In the rows, zero is written as 128.
These are runs of 7 systems, one row a step. Runs of the same system follow the same rule from any start.
trace 1, S (10 x 18):
[[110 140 130 144 137 144  72 121 122  85  97 113 101 112 126  62 135 103]
 [144 134  99  82  92 148 180 157 167 158 115 123 125  84 129 122 110 141]
 [114  87 134 140 116 142 130 111 174  74 129 134  94 187 134 156 177 150]
 [130 148 163 133 133 145 197  96  76 135 143 151 167  95 114  97 165 131]
 [162  75 106 143 169  77 124 122 121 157 153 130 115 125 156 203 107 143]
 [103 195 159 134 163 100  49 106 115 122 115 155 104 115 132  95 164  99]
 [101 119 116 118  97 106 150 173 149 162  97 127 129  66 161 107  48 137]
 [135 111 145 113  94 143  70 122 193  63  84 101  83 156  88 145 148 161]
 [ 94 170 179 100  67 150 212 127 130 144 144 174 185 148 116  99 143 158]
 [144  30 129 167 135 106 152 114  74  91 145 104 147 163 112 207 106 166]]
trace 2, Z (10 x 18):
[[162 114 104 122  97 111 124 114 128 173 133 112 125 115 133 144 120 127]
 [116 118 138 119 170 103 100 125 124  97 117 143 115 138 126 117 166 156]
 [132 170 132 119 107 127 154 130 107 134 150 146 122  85 131 144  94 128]
 [124  93 125 139 137  86  99 130 134 156 101 120 138 138 130 148 121 137]
 [127 159 152  92 163 133 119 129 123 108 138 143 144 114 109  88 123 153]
 [114 119 117 127  89 112 147 150 127 133 140 128 130 133 138 173  71 145]
 [116 123 164 129 155 121  99 120 122 141 103 119 178 160  96 125 149 135]
 [135 141 110  94 137 146 162 148 115 130 182 137 142 141 141 110  92 137]
 [ 90 102 135 173 127 131 115 154 116 110 102 107 143 164 127 167 107 113]
 [137 165 136 110 154 173 136 132 148 159 132 123 165 138 117  89 146 102]]
trace 3, H:
[[133  88  96 152 115 134 185 113 108 134 156 136 115 110 170 101 116 122]
 [179 103 101 145 188 143 119 112 122 113 138  94  96  99 122 158 136 109]
 [131 139 127 117 181 119 102 101 153 117 149 160  88 139 155  94 192 125]
 [117 107 136 155 118 121 135 111 121 111  72 133  97  76 126  96 190 121]
 [163 151 142  97 108 105 118 105 134 131 106 130 102  98  89 180 184 161]
 [112 109 141  98  99  66 155 107  87 118 154 182 137 141 136 114 155 194]
 [121 125 116 137 143  78 142 150  35 123 112 128 132  61 123 160  93 144]
 [119 148 114 105 186  55  39 153 108 137 131 133 127 153 128 176 106 147]
 [ 44 143 171 140 158  88  72 161 104 120  85 152 170 149 134  65 118 130]
 [ 82 185 150 121  77 127  85 189 145 142  45 104 150 100  86 148  98 117]]
trace 4, A, 10 rows:
[[117  85 155 149 110 114  88 102 153  64 116 130  93 154 121 144 132 163]
 [147 198 132  83  80 121 142 111 101 158 132 143 134 101 105 113 162 138]
 [115  94 158 145 155  82 140 124 153 130 148 167 124 131 158 187  87 158]
 [142 151 140 136 141 103  63 103  48 114 113 116 136  99  96  95 139 124]
 [104 151 100  99 139 102 143 188 148 174 118 139 128  85 159 151  66 128]
 [ 79  98 159 160 110 116  58 131 113  73  98 112 143 178 112 100  94 139]
 [145 188 111  69  69 158 151 146 112 151 152 116 158 106 113  81  77 134]
 [104  87 132 136 138 114 127 139 141 106 180 141 152 224 149 180  74 157]
 [155 167 137 138 149 163 124  94  40 134 164 113 187 134  98  65 133  92]
 [144  92  58 131 191 139 173 179 147 169 164 109 127 129 178 177  76 103]]
trace 5, W (10 x 18):
[[120 118 152  98  62  96 109 123 127 127 111 135 153 151 103 117 121 182]
 [129 125 135 115 149 123 108 132  81  75 145 117 139 171  93 181 131 160]
 [ 98 174 147 153 128 110 123 135  98 160 160 153 156 162 143 176  95 101]
 [102 156 120 116 148 108 100 166  79 140 123 119 162 108 130  87  63 113]
 [149 173 128 104 170 188 116 165 151 121 116  88 139 105  94 128  95 102]
 [112 140 106 112  71 178 154 168 183 156 109 105 154 169 122 118 118 110]
 [130  75 130 142  85 180 173 124 102  99 114  90 181 168  88  89 130 139]
 [165  99 105 148 114 176 203  98  89 122 205 120 144 165 136 148 124 119]
 [101 107  89 177 145 128 174 121  81 143 169 154 128 145 198  83 126  82]
 [158 123 110 155 176 151 164 108 102 136 130 129  99  21 161  64 124  85]]
trace 6, X (10 x 18):
[[156 104  82 109  91 111 120 129  95 136 125 102 127 155 113 147 146 141]
 [118 139 165 132 178 128 152 129 150 151 141 155 153 128 137 164 126 129]
 [130 119  99 149 122 131 121 111  90 112 157 122 113 135 152  86 113 104]
 [140 120 106 114 162 124 120 159 134 135  87 106 117  99 114 161 149 124]
 [104 146 155 131 128 154 135 121 188 121 135 152 116 135 151 100 128 118]
 [130  94 107 127  84 122 135 114 102 107 114 115 119 148 118 109 165 149]
 [149 139 147 105 137 122 152 127 153 136 138 144 125 117 113 181 137 158]
 [106 131 137 150 131 100 111 100 114 131 166 162 121 156 167 114 119 126]
 [138 118 107 134 155 103 125 137  74 112 107 114 120  78 119 137 136 134]
 [122 167 145 115 146 135 100 142 180 124 121 136 102  96 135 130  94 119]]
trace 7, S, 10 rows:
[[112  73  38 138  92  86 144 141  85 109 162 129  82 166 188 131 126 138]
 [139 167 141 146 193 186 122 135 123 116  77  96 128  95  87 131 203  77]
 [155  96  99 113 120 126 170 102 188 187 187 159 113 115 202  88  83 124]
 [114 105  93 130 153 112 107 137 100  43  86 122  54 115 118 129 219 147]
 [145 171 178 138 129 164 203 110 182 202 124 156 139  51 143 141 136  95]
 [124  19 118 141 135  58 100  91 158 100 131 155  82 153 170 117 144 182]
 [115 217 191 109 162 122 148 128  97 109  86 164 121  35  85 142 183 139]
 [121  70 154 155  84  68 132 107 193 202 134 157 125 117 179 191  56 152]
 [ 94 143 197 110 148  86  34 113  97  53  72 140 129 134  70  83 173 182]
 [115 184 171  96  63 115 196 165 126 187 138 155 180  73 121 186  24 156]]
trace 8, H:
[[133  95 105 140  55 119 130 100 163 121 128 138  77 137 158 127 135 136]
 [175 109 140 128 153 152 166  98  81 128 132 107 167 112  86 129 168 136]
 [137 145  94  96 143 101 151 132 150 113 167 172  67  94 175 147 128 155]
 [131  73 118 179 144 102  91  95  57  98 115 107 127 142 125 123 159 117]
 [133 185 150  91 203 107 115 141 148 154 107 156 115  63 127 130 160 130]
 [ 84  98 124 133  72  77  77 128 133  75  93 138  90 158 130 116 157 166]
 [122 177 176 120 122 114 152 123  59 165  97 136 193  92  79 142 157 130]
 [108 125 105  74  86  62 123 164 157 136 139 158 106 129 153 162  68 194]
 [103 114 144 162 140 116 105 139  18  99 134 106 200 175  93 133  87 124]
 [102 200 115  95 182 109 112 195 163 189 128 146 142  99 161 141  63 103]]
trace 9, W (10 x 18):
[[143 142 139 128 139 164  90 121 143 103 121 104 128 158  96 148 151 117]
 [107 129 127 112  79 112 165 143 127 163 132 144 166 164 131 155 127 150]
 [113 100 139 150 135 135 113 126  84  77 139 117 147 149 115 107  90 137]
 [155 176 118 122 150 145 147 123 104 161 165 132 140 120 132 156 127  98]
 [ 87 115 106 133 133 124 141 175 145 139 114 134 138 126 168  92  87 111]
 [158 142 146 127 133 186 124 109 134 106 107  94 130  87  89  83 137 113]
 [148  98  83 101  99 145 178 142 175 152 144 121 123 152 143 157 141 141]
 [ 92  81 152 165 110 139 146 105 115  90 119 140 138 171 132  79 161 133]
 [180 126 111 132 120 121 173  81  68 141 170 134 115  87 131 152 140 134]
 [103  95 100 149 193  93 113 135 150 134 149 155  95 143 196 118 121 115]]
trace 10, A (10 x 18):
[[120 123 100 125 124 112  89 132 119  98 134 123  99 175 133 149 144 138]
 [113 168 151 129 111 145 163 127 113 159 123 143 162 120 121 113 139 111]
 [147  77 118 140 142 123 129 118 149 118 144 122 116 126 144 147  90 143]
 [127 159 117 111 143 125 101 126  94 117 119 125 131 144 110 112 173 125]
 [113 139 130 140 123 137 170 143 154 148 130 143 124 102 155 147  97 111]
 [133  83 127 139 126 118  92 110 122  99 104 103 133 156 109 118 141 145]
 [133 181 124  88 125 144 152 140 137 137 138 144 125 103 128 110 137 129]
 [111  91 134 162 116 114 135 122 138 116 134 140 117 156 147 172 114 136]
 [155 144 139 110 137 137 116 107 100 136 118 117 149 112  96  89 156 132]
 [118 129 106 117 147 112 146 154 159 137 145 150 102 114 165 162 100 134]]
trace 11, Y (10 x 18):
[[159 102  87 103 142 126  86 135 144 149 100  85 131 152 103 134 170 126]
 [ 90 171 168 125 148 160 161 133 145  88 131 160 127 113 136  99 131 125]
 [141  75  94 142  63 121 139 114 123 136 145 112 123 156 146 120 105 138]
 [146 128 168 120 190 135 135 112 131 128 124 129 159 135  95 157 175 144]
 [111 145 107 136 118 109 165 123 106 132 159 165  99  93 177 119 106 120]
 [138 101 105 150 128 113  78 128 108 121  88  84 121 141 105 161 150 119]
 [126 199 161 106 129 159 139 127 148 139 122 150 126  85 118  99 146 113]
 [113  78 101 125  96 107 107 128 162 104 118 126  94 143 157 101 108 150]
 [136 133 182 121 119 147 135 113 110 107 120 120 167 147  75 156 141 160]
 [134 130 123 113 124 102 166 117 158 171 170 170 113 110 179 137 108 139]]
trace 12, Y, 10 rows:
[[133 130 158 107 120 167 221 134 175 115 182 161 140 115 143 151  62 165]
 [136  78 111 152 152  68  93  99  90 155 178 138 146 205 161 165 131 140]
 [114 167 121 128 191 118 177 178  49 157 107 126 174  76 109 169 139 111]
 [141 157  61 150 142 156  81 149 148 136 137  97  68 117 172 133  88  53]
 [ 90 153 132 117 117 163  89 148 118 110  70 101 162 179  94  44 194 105]
 [132  88 129 117  79 206 215 135 203 103 129 122 125 112 138  83 101 142]
 [158  50 153 145 143 128 130  54 131 101 185 135 142 213 127 133 170 162]
 [128 120 141 143 152  93 241 118  47 154 148 179 144  80 144 174 178 148]
 [162 109  78 194 181  97  85 108  94 133 127 104  52  65 163 199 118  76]
 [123 235 124 123 120 128  57 121  75 125  69 116 105  83  90  85 205  80]]
trace 13, X, 10 rows:
[[120 131 152 139 123 171 172 121 106  97 140 128 155 144 110 113 142 130]
 [166 119  89 116  98 128 139 121 123 158 151 108 121 136 130 163 114 128]
 [112 114 144 146 197 119 124 130 135 143 132 141 154 153 143 140 145 118]
 [142 133  90 138 139 154 155 126  92 105 148 117 103  98 144  97 127 106]
 [135 117 101 124 144 128 103 143 176 139  93 106  99 129 134 168 150 117]
 [107 131 163 131 139 146 148 109 158 121 122 161 130 136 136  78 175 130]
 [146  99  92 111  77 120 156 115 116  95 139 132  90 123 128 138 148 160]
 [138 147 163 121 157  90 106 104 149 144 132 157 119 130 124 181 156 145]
 [107 129 134 136 142  93 141 109  88 114 158 169 117 103 168  80 113 136]
 [132 128 110 128 141 101  80 144 106  86  94 101  87  85 110 162 112 137]]
trace 14, Z, 10 rows:
[[154 173 114 121  68 125  96  95 110 134 160 128  99 118 128 122 111 118]
 [114  95 112 119 149  82 143 148 125 142  90 141 116 115 142 150 176 155]
 [155 148 172 131 150 129 111  84 126 113 151 142 120  78 120 112  99 138]
 [123 142  91  97  96  78 109 148 115 149 124 136 120 135 138 158 119 146]
 [111 115 178 127 182 108 134 129 130 121 109 149 155 106 112 125 128 157]
 [142 155 118 100 110 123 108 131 110 142 168 126 145 129 122 136  65 141]
 [ 85 107 135 121 153  96 121 167 124 130 106 131 161 169 125 154 127 151]
 [133 152 162 121 155 160 139 132 121 129 153 128 179 130 116 107  80 125]
 [110 108  93 123 110 131 123 167 130 138 133 105 151 188 138 151  85 127]
 [100 133 162 142 161 175 140 148 140 108 109 118 169 161 110 111 138 114]]

Name the system that made each run.
trace 15, 2 rows:
[[136 157 111  94 115 101 177 122  66 168 139 158 153 117 125 101 193 142]
 [151  72 118 165 184 100 126 116 102 110 152 123 104  94 153 174  77 139]]

Z
trace 16, 2 rows:
[[122 127 106  96  64 123 174 137  73  95 152 139 134 121 120  92  99 174]
 [148  96 129 137 139 127 120 123 186 153 127 114 131 171 125 225 143 132]]

Y
trace 17, 2 rows:
[[127 112 153 154 177 141 136 136 135  97 141 123 128  96 130 159  64 130]
 [151 155 117 112  76 104  79  93 118 150 129 120 114 133 117 121 147 131]]

S
trace 18 (2 x 18):
[[114 149  82 131 137 162 135 139 118 102 174 133 112 213 157 123 174  95]
 [125  98 156 185 144 151 161  95 169 168 112 140 123  87 166 103 130  79]]

H
trace 19 (2 x 18):
[[140 161  99  82 104 127 128 138 140  96 144 144  79 104 135 117 128 147]
 [ 97 121 133 151  94 143 168 142 150 130  96 133 125 144 131 155 165 117]]

S
trace 20:
[[152 173 104 171 113 135 133  83 113 179 131 133  85  91 154 158 187  54]
 [120 108 123 145 154 112  78 122 124 104  49 117  85  59 126  49 180 110]]

Y
trace 21, 2 rows:
[[ 92 147 121 167  35 161 172 134 170 117 105 139  79 103 157 148 120  95]
 [168  69 167 141 133 125  57  64 158 133  99 100 150 140  97  75 147 143]]

Y
trace 22:
[[ 72 147 170 116 107  88 125 141 158 156 108 176 153 136 151  93 122 145]
 [124 107 144 143  86 133 128 120  68  54 123 114 135 125  90 117  98 162]]

X
trace 23, 2 rows:
[[ 97 128 116 110 109  98 111 171 105  99  65 114 114 104 100 145 136 157]
 [163 135 183  98 141 134 144 102 189 156 137 142 141 101 112 152 117 156]]

Z
trace 24:
[[110 104  80 107  71 116  99 153 177 113  76 110  74  97 146  66 112 137]
 [133 135 200 113  99 170  95 101 169  67 107 113 147 167  57 133 132 173]]

Y
trace 25 (2 x 18):
[[ 60 181 155 138 138 142 120 147 120  61 119 166 111 115 143  71 112 120]
 [167  89 105 130  45 148 172 132 133 155  95  83 127  79 105 156  94 134]]

S
trace 26:
[[ 69 157 132 143 118  79 134 149  32  90 108 162 128 121 118 143 162 148]
 [112 149 146 120 131  44  80 140 105 189  99 144 144  90 125 175  87 142]]

H
trace 27, 2 rows:
[[178 103  80 123 162 135 122 106  90 108 152 103  99 135 121 133 180 123]
 [124 124 136 141 192 109 140 106 144 124 133 177  87  98 164 120 186 121]]

H
trace 28:
[[101 120 133 111  69 109 118 122 180 122 153 163 116 173 160 110  96 161]
 [121  92 166 116 133 102 134 135 105 138 121 127 194 155  94 158 106 180]]

Y
trace 29:
[[124  93  98 151 115 105 100 131 136 144 108 113 107 102 159 113  78 111]
 [ 95 136 122  93 114 128 106 169 120  91  91 113 144 151  96  99 143 154]]

A
trace 30, 2 rows:
[[166 113 117 116  54 118 139 113 123 191  93  97 147  86 103 135 125 128]
 [126  68 133 100 165 129 122 133 167  87 148 131 139 192 128 107 125 181]]

W
trace 31:
[[147 111  62 104 114 110 102 139 159 135  86 107  64  77 148  92 152 126]
 [ 84 134 183 116 139 136 127 136 207  84  83 163 104 139 120 134 190 161]]

X
trace 32, 2 rows:
[[132 117 113  69 131 102 122 133 106  99 158 142 134 144 125  82 123 188]
 [112 169 124 143 112 140 153 157  97 110 120 120 120 127 112 210 130 110]]

S
trace 33 (2 x 18):
[[161 124 109  84  99 111 153 123 119 153 140 126 129  99 123 135 116 159]
 [115  96 153 136 149  87  97 117 123 100 125 139 126 154 122 164 136 169]]

Z
trace 34:
[[153 123 101 138 147  81 142 125 119 238 126 130 145 115 156 194 152 100]
 [114  81 143 169 234 149 132 120 143  85 156 143 119 122 169  88  94 114]]

X
